In the rows, 128 means zero.
The same turns and mirrors carry the whole set onto itself and the rows of a family onto each other. Which other rows belong to the same family as each row named below? List them in the order they appear above.
These 20 rows form 5 families of 4 rows each.
Q217: [122 128 119 119 105 144 143  87 124  98 162]
Q287: [140 137 115 141 158 111 119 164 153 153 117]
Q105: [117 123 107 134 100 136 136  90 124  94 158]
Q415: [133 126 131 126 160 143 142 186 134 127 125]
Q921: [143 126 134 132 164 139 146 175 125 130 109]
Q654: [139 130 142 122 166 134 154 173 129 131 117]
Q587: [ 84 122 129 127  99 123 132  84 125 128 140]
Q895: [136 131 144 128 170 138 145 176 130 129 117]
Q944: [ 86 124 133 118 101 128 124  83 120 122 140]
Q924: [114 126 112 138 100 134 151  89 123  96 157]
Q203: [141 142 116 139 160 122 118 167 153 153 122]
Q394: [117 121 101 132  99 141 143  93 126  92 154]
Q888: [ 86 125 132 121 105 122 124  81 122 120 131]
Q122: [143 123 132 126 163 135 141 179 119 133 120]
Q293: [136 154 131 137 164 117 113 162 148 146 116]
Q614: [ 88 110 126 129 107 122 115  85 122 121 145]
Q723: [108 134 111 135 109 143 147  86 127  95 158]
Q656: [143 143 118 137 158 123 118 162 148 155 107]
Q101: [151 143 128 133 154 117 115 163 143 154 114]
Q843: [ 79 119 129 131 102 132 125  86 131 119 141]

Which other rows belong to the same family as Q614? Q217, Q415, Q293
Which other rows belong to the same family as Q723? Q122, Q101, Q843
Which other rows belong to the same family as Q944? Q105, Q895, Q203
Which other rows belong to the same family as Q587? Q921, Q924, Q656

The same turns and mirrors carry the whole set onto itself and the rows of a family onto each other. Which other rows belong to the same family as each row named below? List them in the order they appear above.
These 30 rows form 5 families of 6 rows each.
Q732: [109 108 126 108 168 100 127 147 113 100  97 102  86 175 132 108]
Q594: [139 176 117 101 174 118  95 174 124 124 109 101  91 145 128 135]
Q929: [137 157 104 107 181 120 112 171 114 128  91  98  92 132 148 136]
Q522: [130 165 110  93 178 113 117 176 112 117  88 114  84 143 138 145]
Q473: [143 105 144 134 166 143 118 181 108 141 169 141 170 155 150 152]
Q392: [120  97 169 108 107 107 106 170 120 133 159 133 131 156 118 150]
Q547: [165 117 108 103 136 121  93 174 110 141 167 130 128 163 120 179]
Q569: [111 119 109 115 205 103 142 201 103 106  93 137 116 158 159 133]
Q26: [173 120 121  99 160 113  96 173 119 162 157 153 135 161 115 171]
Q865: [111  91 173 107 122 107 103 165 106 144 153 125 148 157 113 147]
Q468: [124 117 111 117 210  89 124 210 125 122  98 137 110 157 162 137]
Q134: [103 127 138 115 168  93 138 156 104  93  97 109  92 167 129 107]
Q450: [137 103 150 126 161 131 126 177 107 143 177 151 164 172 152 129]
Q379: [135 107 140 142 164 127 135 190 106 151 155 144 174 168 153 126]
Q151: [136 101 141 148 159 129 129 190 109 140 179 141 156 148 142 154]
Q784: [124 166 111 101 170  98 102 173 118 132 103  94  85 141 145 129]
Q296: [114 117 124 101 200 103 132 198 100 114  85 138 121 157 175 136]
Q22: [104 114 130 110 180  86 135 144  91 106 100 108  95 175 131 113]
Q514: [136 166 118 104 185 113 120 153 115 127  89 118  89 136 144 139]
Q620: [108 118 114 111 210 107 120 223 119 121 105 139 129 158 157 137]
Q424: [170 130 102  97 152 126  99 169 122 166 143 141 130 175 119 170]
Q175: [161 128 124 104 133 125  98 173 114 153 155 142 132 162 117 187]
Q488: [112 101 124 115 202 102 134 207 113 118  86 128 114 152 163 132]
Q193: [123 108 169 123 110 106 115 160 104 140 158 128 140 164 109 149]
Q60: [136 101 134 138 153 128 128 188 102 140 168 152 167 169 144 158]
Q281: [100 111 135 118 168  88 122 158 118  93 115 111 107 184 119  96]
Q435: [166 115 119 101 146 123  89 155 117 147 155 134 135 162 107 178]
Q602: [104 115 135 117 174  94 129 160 120  97 114 108  94 186 149  98]
Q483: [122 115 164  98 117  97  99 161 101 158 160 125 138 154 111 135]
Q813: [121 108 175 103 115  98 110 164 110 157 138 121 130 171 105 132]

Which other rows belong to the same family as Q424? Q594, Q379, Q620, Q281, Q813
Which other rows belong to the same family as Q134? Q522, Q569, Q175, Q193, Q60
Which other rows belong to the same family as Q514? Q392, Q547, Q151, Q296, Q22
Which other rows belong to the same family as Q435? Q732, Q929, Q473, Q865, Q488

The same turns and mirrors carry the whole set onto itself and the rows of a family onto each other. Which other rows belong to the same family as each row named below? List them in the order they appear above.
These 32 rows form 4 families of 8 rows each.
Q439: [161 125 150 143 128 110 103 127  91 114 100 144 118 127 125 112 129 108
 106 114 136 104  96  88 122 107 160]
Q397: [181 149 125 106 135 113 141 155 131 160 137  74 128 149 143 117  97 137
 122 128 128 143 130 113 111 146 123]
Q491: [101 118 111  99 135 153 159 127 140 132 153  83 132 137 133 117 117 133
 154 132 129 151 166 158 136 151 120]
Q238: [ 92 123 164  94 136 129 132 129 127 174 131  96 107 133 124 119 166 134
 133 149  93 148 138  99 140 103 116]
Q855: [147 125 154 141 150 105 111 103  92 140 123 159 133 121 129 123 161 102
  88 116 110 102  98  78 121 117 139]
Q452: [155 120 102 146 147 130 138 101 106  94 146 147 160 126 141 124 113 103
 107  99 147 104 124 136 117 166 142]
Q65: [138 141 133 143 134 102 109  93 117 131 141 158 139 108 131 141 117 125
  89 110 149  98  95  70 134 122 139]
Q639: [155 135 133 134 158 110 150 157 143 132 120 154 119 154 125  77 147 135
 122 153 103 147 137 121  91 147 130]
Q546: [104 103 143 150 154 129 110 108 101  97 107 149 125 128  86 104 150 135
 125 152 122 143 143 128 136 108 163]
Q497: [150 133 119 130 129 115 142 151 174 163 128 162 140 142 138  96 140 147
 112 144 119 118 113  87 111 156 132]
Q939: [ 88 125 114 135 136 135 128  78 122 123 137  93 112 100 103 156 117 121
 131 104 156 116 132 126 159  94 115]
Q384: [117 113 141 104 154 136 118  72  92 143 149  91 120 116 115 156 116 112
 116  90 130 132 143 108 163 101 115]
Q891: [136 118  74 163 142 123 140 111 139 107 125 145 157 117 121 119 127 133
 115 134 156 110 109 132 124 160 155]
Q651: [137 118  91 169 166 110 148 122 107  97 146 147 153 136 144 125 108 125
 105 104 129 133 139 154 131 150 154]
Q70: [ 77 103 129 136 138 132 106 114 103 120 113 147 115 117 113 137 148 115
 125 103 120  91 140 132 117  94 179]
Q125: [ 91 103 131 138 143 140  98  87 106 100 125 143 119 113 105 127 170 122
 136 139 117 111 151 133 139 115 155]
Q409: [ 88 123 118 117 154 146 171 143 131 112 125 100 113 149 120 112 118 131
 142 127 121 162 157 169 141 119 123]
Q688: [157 138 158 146 163  91 118  99  91 146 140 166 142 114 131 123 130 127
  98 115 116 124 132  72 102 121 147]
Q669: [131 139 136  97 151 127 108  90  98 134 118  88 107 112  97 161 120 119
 141  95 130 106 154 116 127  89 130]
Q957: [ 96 129 104 101 143 133 144 141 144 166 151  79 127 141 131 143 118 144
 140 119 114 132 175 156 106 133 141]
Q463: [100 137 159  99 122 126 131 118 154 178 136 110  97 130 121 135 132 135
 128 116 117 126 133  81 146  90  92]
Q292: [153 142 137 102 140 118 172 143 126 169 153 100 145 144 159 114 108 114
 105 107 125 144 113 100 120 155 105]
Q121: [109 142 186  97 152 125 142 121 116 163 121 118 101 126 106 112 138 135
 137 138 109 151 149  87 113  89 114]
Q508: [106 118 142  94 140 130 115 146 127 163 118  92  70 147 130 125 138 135
 126 127  99 141 130 119 147  84 134]
Q485: [127 115 117 148 120 117 138 179 137 146 134 134 137 156 157  93 124 134
 107 138 118 127 115 127 102 150 171]
Q719: [131 130 124 137 129 122 152 158 141 127 128 150 145 142 147  83 164 123
 125 159 110 121 120 126  96 167 144]
Q755: [ 94 112 144 148 133 148 104  93 137 129 104 153 120 117  89 119 160 140
 119 146 131 100 123 100 132  99 146]
Q773: [153 136 111 152 133 115 132 122 110 117 135 131 173 122 125 129 108 115
 121 106 147  94 139 124  80 156 167]
Q466: [139 160 134 112 160 105 181 134 121 163 159 116 127 134 165 131  95 124
 118  89 115 142 144 114 109 133 106]
Q845: [ 89 127 145 129 159 123 141  87  81 127 146 109 135 109 127 158  97 124
 120  87 135 140 151 120 152  93 141]
Q647: [141 144  89 116 133 102 164 136 159 155 160 100 132 129 154 133  96 129
 123 103 141 134 121 112 138 149 102]
Q32: [ 99 117 100 120 134 147 162 136 176 154 122  97 113 136 112 111 141 144
 151 138 126 136 150 144 138 128 108]

Which other rows belong to the same family as Q497? Q65, Q939, Q891, Q463, Q755, Q647, Q32
Which other rows belong to the same family as Q773? Q439, Q397, Q70, Q669, Q957, Q508, Q485
Which other rows belong to the same family as Q292? Q491, Q238, Q855, Q452, Q384, Q125, Q719

The same turns and mirrors carry the whole set onto itself and the rows of a family onto each other. Which other rows belong to the same family as each row named below? List them in the order they appear above.
These 32 rows form 4 families of 8 rows each.
Q288: [156 132 127 129 182 125 144 124  64]
Q50: [106 135  94 133 104 143 114 127 100]
Q213: [124 122 142 125 121 110 144 132  93]
Q194: [101 152 132 167 110 124 134 142  95]
Q994: [139 129 115 158 137 178 120 165 124]
Q333: [144 166 101 151 179 165 150 110 115]
Q256: [145 159 119 141 161 185 116 119 126]
Q816: [144 132 127 134 166 109 161 125  71]
Q728: [122 153 120 140 125 167 129 119 140]
Q206: [ 91 148  98 151 131 127 155 115  78]
Q6: [146 164 126 173 183 155 111 139  65]
Q304: [124 157  93 154 183 148 139 114  56]
Q710: [ 95 139 121 138 110 157 103 127  92]
Q480: [115 145  72 145 140 125 154 116  82]
Q160: [128 124 128 127 140 104 161 124  81]
Q953: [120 165 114 179 160 117 159 133  70]
Q627: [144 149  75 142 178 155 122 119  67]
Q91: [129 118 148 117 121 127 120 134  93]
Q449: [123 162 120 170 115 106 142 139 107]
Q84: [154 138 102 165 175 177 134 159 104]
Q338: [127 148 117 141 162 180  87 126  70]
Q417: [126 152 147 161 132 161  85 149  89]
Q220: [134 139  98 130 142 174  83 129  86]
Q556: [139 159 138 161 117 141  91 149 111]
Q390: [139 139  92 171 163 149 169 154 108]
Q693: [165 170 126 168 169 150  96 143  87]
Q398: [145 121 155 118 136 142 103 138  89]
Q383: [151 172 108 178 168 115 146 134  83]
Q182: [122 130 104 164 125 151 154 159 126]
Q975: [163 132 139 127 180 141 120 130  69]
Q740: [155 125 146 118 161 150 103 134  77]
Q306: [122 160 103 149 143 146 166 110 130]

Which other rows belong to the same family as Q194? Q206, Q6, Q304, Q710, Q953, Q338, Q417
Which other rows belong to the same family as Q383? Q50, Q480, Q627, Q449, Q220, Q556, Q693

